The rows of X fall into 3 groups, and each row is roughly a mix of its group's hidden directions; some rows fit no group.
X:
[[ 2.85  2.16  2.32 -0.03 -0.61  2.12 -1.25  3.14 -1.15  2.67]
 [ 1.00 -0.37 -2.71  0.15 -3.39  0.60 -2.70  2.61  1.14  2.69]
 [-0.62  1.83  0.03  3.23  2.46 -2.51 -0.31  0.91 -1.91 -3.44]
 [ 1.40  3.06 -0.14  3.94 -0.29  2.85  2.30  0.58 -0.93 -1.18]
 [-2.14 -2.13  0.19 -0.48  2.52 -2.84 -2.72 -3.05  1.41 -0.64]
 [-0.42  0.17 -0.25  2.70  0.85  3.33 -1.59  2.66  2.10 -3.09]
 [ 0.53 -1.36 -1.45  5.25  1.64 -1.94 -0.25  1.02 -1.74 -0.73]
 [-3.17 -0.82  0.05 -0.52  1.09 -4.60 -1.46  0.69  0.45 -2.60]
 [ 1.75  1.15  3.47 -0.33 -1.66 -3.17 -2.41  2.65 -0.86 -0.08]
 [-3.24 -1.78  0.23 -0.93  1.08 -3.27 -2.93 -2.19  0.61 -1.65]
 [ 0.94 -0.78 -0.06 -0.75 -0.80  4.19  1.65  3.72 -2.42  0.53]
 [ 1.82 -2.09 -3.50 -2.15  3.12 -0.59  1.50  2.06 -0.94  0.95]
 [ 1.45  1.72  2.52 -1.13 -0.30 -4.04 -1.30 -3.25  1.13 -0.50]
 [-0.73  3.23  0.32  3.01 -0.98  1.55  1.39 -1.50  3.77  1.01]
 [ 0.52 -1.39 -2.13 -0.10 -2.12  2.49  2.19  1.07 -2.23  3.82]
 [ 3.79  3.20  3.16  1.42 -0.51  1.44 -0.89  0.90  1.31  0.82]
 [ 1.47  2.15  4.02  1.25  2.45  0.91 -0.64  3.01  1.46  0.02]
 [ 1.63  0.99  2.66 -1.23  0.89  0.24 -2.04  3.99  2.90 -1.14]
 [-3.10 -1.87 -3.36 -2.89 -2.10  1.46  1.14 -1.02  1.12  0.09]
 [ 4.47  0.83  2.93 -0.70  2.62  0.01  0.57  1.70 -0.28 -1.74]
 [ 0.01 -1.19 -3.41 -2.86 -0.65 -3.35  1.96  1.27 -2.01  0.79]
 [-3.33 -2.63 -3.33 -0.39  1.02 -0.45 -2.49  0.42  2.42  0.42]
 [ 2.39  1.60  1.04 -2.73 -2.81  1.11  3.01  1.46 -1.36  1.96]
 [ 2.33  2.45  0.99  1.24  1.78 -0.31 -2.51  3.52  1.92  1.81]
 [-0.61  0.75 -3.09  0.42 -1.80  4.99  0.05  1.50 -0.04  1.35]
 [-1.63  1.96  1.52  0.42 -0.92 -4.57 -0.96 -2.86  1.51 -0.90]
 [-2.53 -1.13 -1.57  2.89 -2.18  1.08  0.52 -3.69  1.94 -0.95]
 [ 1.84  2.99  2.70 -0.47  0.79  2.49  3.06  0.03 -2.62  0.10]
 [-1.06 -2.70 -3.77 -1.13  2.00  0.49  1.25 -3.05  1.83 -0.73]
 [ 1.79  1.14  2.33 -2.32 -3.85  1.45  2.94  0.72 -0.26  1.21]
 [ 1.73  0.88  4.22  0.90 -1.06  2.35 -1.81  3.17 -0.63 -0.37]
 [-1.49 -1.62  0.23  2.00 -0.72  4.03  0.55 -4.03 -0.39 -0.77]
 [-0.12 -3.20 -4.72 -1.73 -0.48  1.09 -0.43 -0.26  2.34  0.51]
 [ 3.65 -0.31  2.02 -3.07 -0.19 -1.13  0.44 -1.57 -2.32  2.57]
 [ 0.34  1.04 -1.12  3.21  1.81  2.33 -0.11  4.25  1.40 -1.21]
 [ 1.77 -1.45  2.12  0.15  4.38 -0.91 -1.67 -1.70  2.01 -1.84]
 [ 1.57  0.90  2.45  1.61 -1.50 -2.97 -4.23 -0.19  1.19  0.78]
 [ 0.64  0.43 -2.22  4.04 -2.21 -1.01  0.64 -3.51 -1.41  0.67]
 [-2.86 -0.53 -2.25 -0.52  0.30  2.40  3.92 -2.52 -0.65 -1.03]
 [ 1.29  1.54  0.37  1.87 -3.73  2.19  1.64 -3.37 -1.38  0.76]
 [-0.54 -1.05  0.18 -2.48  1.37 -3.90 -2.22 -3.02 -2.00  0.46]
 [ 1.04  0.60 -1.84 -1.05  2.80 -2.97 -0.48  4.34  0.27 -1.08]
 [ 0.35  2.19  5.22  1.37 -1.10  1.24 -0.27  1.50 -1.72 -0.94]
 [ 1.43  0.56  1.89 -1.14  4.01  0.08  4.34  0.15 -0.62 -0.61]
 [-0.93  2.04  4.77  1.77  0.04 -1.11 -1.01 -2.36  0.57 -1.95]
 [ 0.38  0.80  1.49  3.43  3.01  0.08 -2.17  3.22 -0.99 -1.73]
 [-2.70 -0.63 -1.93 -2.93 -1.42  0.04  1.72 -3.16  2.67 -0.95]
 [ 0.42 -0.46 -4.61 -1.69 -0.03 -1.62  0.92  2.63  2.62 -1.08]
 [-1.60  0.21 -3.66 -1.59  2.86  1.09  2.65 -0.13  2.77 -0.56]
 [-1.78  1.12  0.26  1.31 -4.39  3.50  0.87  0.56 -1.82  0.86]
 [ 2.26  0.49 -1.40  5.18 -1.59  1.04  1.23  1.70 -0.81 -0.28]
 [-3.40 -0.16  1.13 -4.46  1.63  1.96  1.22 -0.58  0.40 -1.30]
 [-1.76 -1.91 -2.82 -2.41 -3.42 -1.79  0.26  0.05  1.05  2.51]
 [ 1.41  2.69 -1.55  2.47 -0.64  1.91  3.43  3.07 -0.01  0.13]
 [ 2.15 -0.65 -0.25 -2.52 -0.71  3.81  2.32  2.31 -1.28  2.01]
 [ 3.62 -1.01  2.35 -0.13  2.32 -1.18 -3.18  2.30  1.02 -0.18]
 [-1.33 -0.28 -0.19  3.33 -0.25 -3.52 -1.14 -3.63  0.88 -1.49]
 [-0.40 -2.12 -3.20  1.85 -4.11 -0.12 -1.03 -2.35  1.06  0.05]
 [ 0.02  1.58 -1.13  4.44 -2.59  2.13  1.60  1.82 -0.16 -1.50]
 [ 0.37 -1.57 -0.38 -4.62  2.82  0.68 -1.22  1.17  1.15  2.50]
 [-3.64  0.84 -0.30 -2.83 -2.16  3.24 -0.76 -0.71  2.04  0.70]
 [ 4.98  1.34 -0.01 -2.58 -1.10  0.25  0.34  2.29  1.67  0.55]
 [-4.20 -0.65 -2.12  1.63  0.77 -2.01 -1.68 -2.30  1.45 -1.69]
 [-0.07 -2.16 -2.68  0.31 -0.33 -5.02 -1.52 -1.12 -0.66 -1.29]
 [ 0.15  1.72  1.31 -0.76 -2.78  3.37  1.20 -3.98 -0.49  1.04]
 [-1.25 -1.15 -1.73 -0.54  0.80 -5.51 -1.84 -0.76 -0.62 -1.15]
 [ 2.22  2.22  2.78  2.38  2.51 -0.07 -1.40  3.15 -1.23  0.15]
 [-1.81  0.59 -4.79 -0.19 -2.73 -1.17  1.14 -0.45 -0.43  2.42]
 [ 2.68 -0.64  2.10 -4.54  0.72 -1.49  0.63 -0.20 -0.89  2.52]
 [-2.53 -2.59 -0.44 -1.11  1.35 -4.34 -1.86 -0.59  1.86 -0.67]
 [ 0.10  3.75  3.58  2.15 -1.08  1.01  0.10  2.28 -1.86  0.78]
 [-2.01 -0.51  0.63 -1.47  0.94  4.85 -2.06  1.71  1.80 -1.10]
 [-0.75 -1.26 -4.39  0.86 -1.77  0.77  2.88 -1.10  2.73 -0.28]
 [-2.86  0.46 -1.85  1.30  1.79  1.53  1.26 -1.57  4.45  0.02]
 [ 3.53  0.24  1.12 -2.21  0.87  2.72  1.30  3.11 -0.26  2.16]
 [-3.05 -2.34 -0.17 -1.52  1.74 -3.38 -2.04 -1.07  2.36 -0.73]
 [-1.25  1.47 -0.28  3.93 -1.79 -0.89 -0.60 -3.36  2.83 -0.14]
 [ 2.98 -1.64  4.13 -2.11  1.38 -2.59 -0.03 -0.87  0.13  0.70]
 [-2.10  1.32  3.02 -0.51  2.59 -0.36 -0.83 -3.45  0.71 -2.73]
 [ 3.07  0.57  3.81  0.38  1.15  0.03 -2.42  3.36 -0.27 -0.04]
 [ 0.73  2.46  1.73  3.50  1.69  3.90 -0.11  0.88 -0.65  1.37]
 [ 2.26  1.04  1.51  3.56  0.16 -1.33 -2.39  1.85 -2.55  2.09]
 [-0.05 -0.92 -2.25 -1.49 -2.34 -0.03  3.83 -3.20  0.81  1.94]
 [-2.38  1.72  1.18  3.41 -1.39  1.45  0.39 -4.10 -0.58  0.12]
 [-0.26  0.45 -2.41  3.06  1.92 -1.26 -1.26  4.53 -0.26 -0.20]
 [ 2.89  0.97  2.18 -2.80  1.57 -0.71 -1.50  3.47 -1.87  0.52]
 [ 3.15  1.51  1.66  1.61 -1.51  3.38  2.47  2.37 -0.19  0.14]
 [-4.10 -1.22 -0.99 -2.15  1.01 -1.55 -1.52 -2.70  2.44 -0.23]
 [ 1.63  2.95  3.38 -1.55  2.54 -1.61 -0.22  1.94 -1.38  1.72]
 [ 2.12  1.47  3.06 -1.06 -2.09  0.37 -3.32 -1.73  2.24 -1.52]
 [ 1.31  1.87  3.61 -2.19  1.92 -2.78  0.77 -0.82 -2.39 -1.22]
 [-0.95  2.94  1.80  0.67 -3.06 -3.95 -1.93 -0.19  0.93  0.41]
 [-2.38  0.84  0.31 -1.67  2.49 -3.85 -1.91 -0.12  1.29 -2.69]
 [ 0.56  2.07  0.31 -0.84 -1.90 -5.01 -0.93  2.33 -0.90  1.31]
 [ 3.21 -0.56 -2.21  0.65  3.68 -1.57 -1.72  1.32  0.46  2.47]
 [-3.56 -0.15 -3.46  2.58  1.06  1.03 -1.69  1.39  1.20 -1.79]
 [ 1.53  1.25  4.01  2.29  2.76  2.80 -0.19  0.75 -1.18 -0.48]
 [ 1.00  2.67 -0.77  2.47 -0.27  4.37  1.96  2.17 -0.34 -0.48]
 [-2.24  2.12 -3.14 -1.37 -1.03  1.87  3.13  2.51  0.62  0.79]
 [ 0.35  0.28 -0.04  3.89 -3.35  1.32  2.64  1.41  2.29 -0.65]]
Here is one row of each group, with its name. Which group are the others in?
[ 0.25  0.01 -0.32  1.07 -4.79  3.47 -0.44 -1.98 -1.41  0.73]
L
[ 2.19 -1.98 -2.32 -0.46  2.26  3.51  0.57  2.85 -0.80  1.46]
E
[-2.06  0.34 -1.75  4.90  0.64 -1.88 -0.62 -1.11  1.85 -1.56]
C

[ 2.62  0.13  2.54  0.42 -0.13  4.65  1.46  0.27  2.18  0.92]
L
[-0.65  0.71  3.17 -4.30  0.83 -1.26  1.67  2.27  1.59 -0.83]
L
[ 0.03 -3.55 -3.60  0.12 -0.17  1.06  1.03 -2.94 -2.30  1.09]
E
[-3.52 -1.46 -0.60 -2.91 -1.41 -1.17 -0.97 -3.22  2.08  0.77]
L
[-0.55  4.45  0.18 -0.15  0.55 -2.52 -0.34  2.74  2.81  0.73]
E
[ 0.57  0.47 -1.30 -1.88 -0.13 -5.67  0.62  1.03 -1.66  0.86]
E
[ 2.62  2.09  3.33 -2.86  0.70  2.77  0.01  2.02  0.27  0.31]
C
[-3.11  0.26 -2.43  3.93  0.16  1.73 -0.97  0.30  1.61 -2.27]
L
[ 0.02 -0.35 -0.47 -0.89  3.18 -1.83  3.64 -1.07 -3.70 -0.43]
E
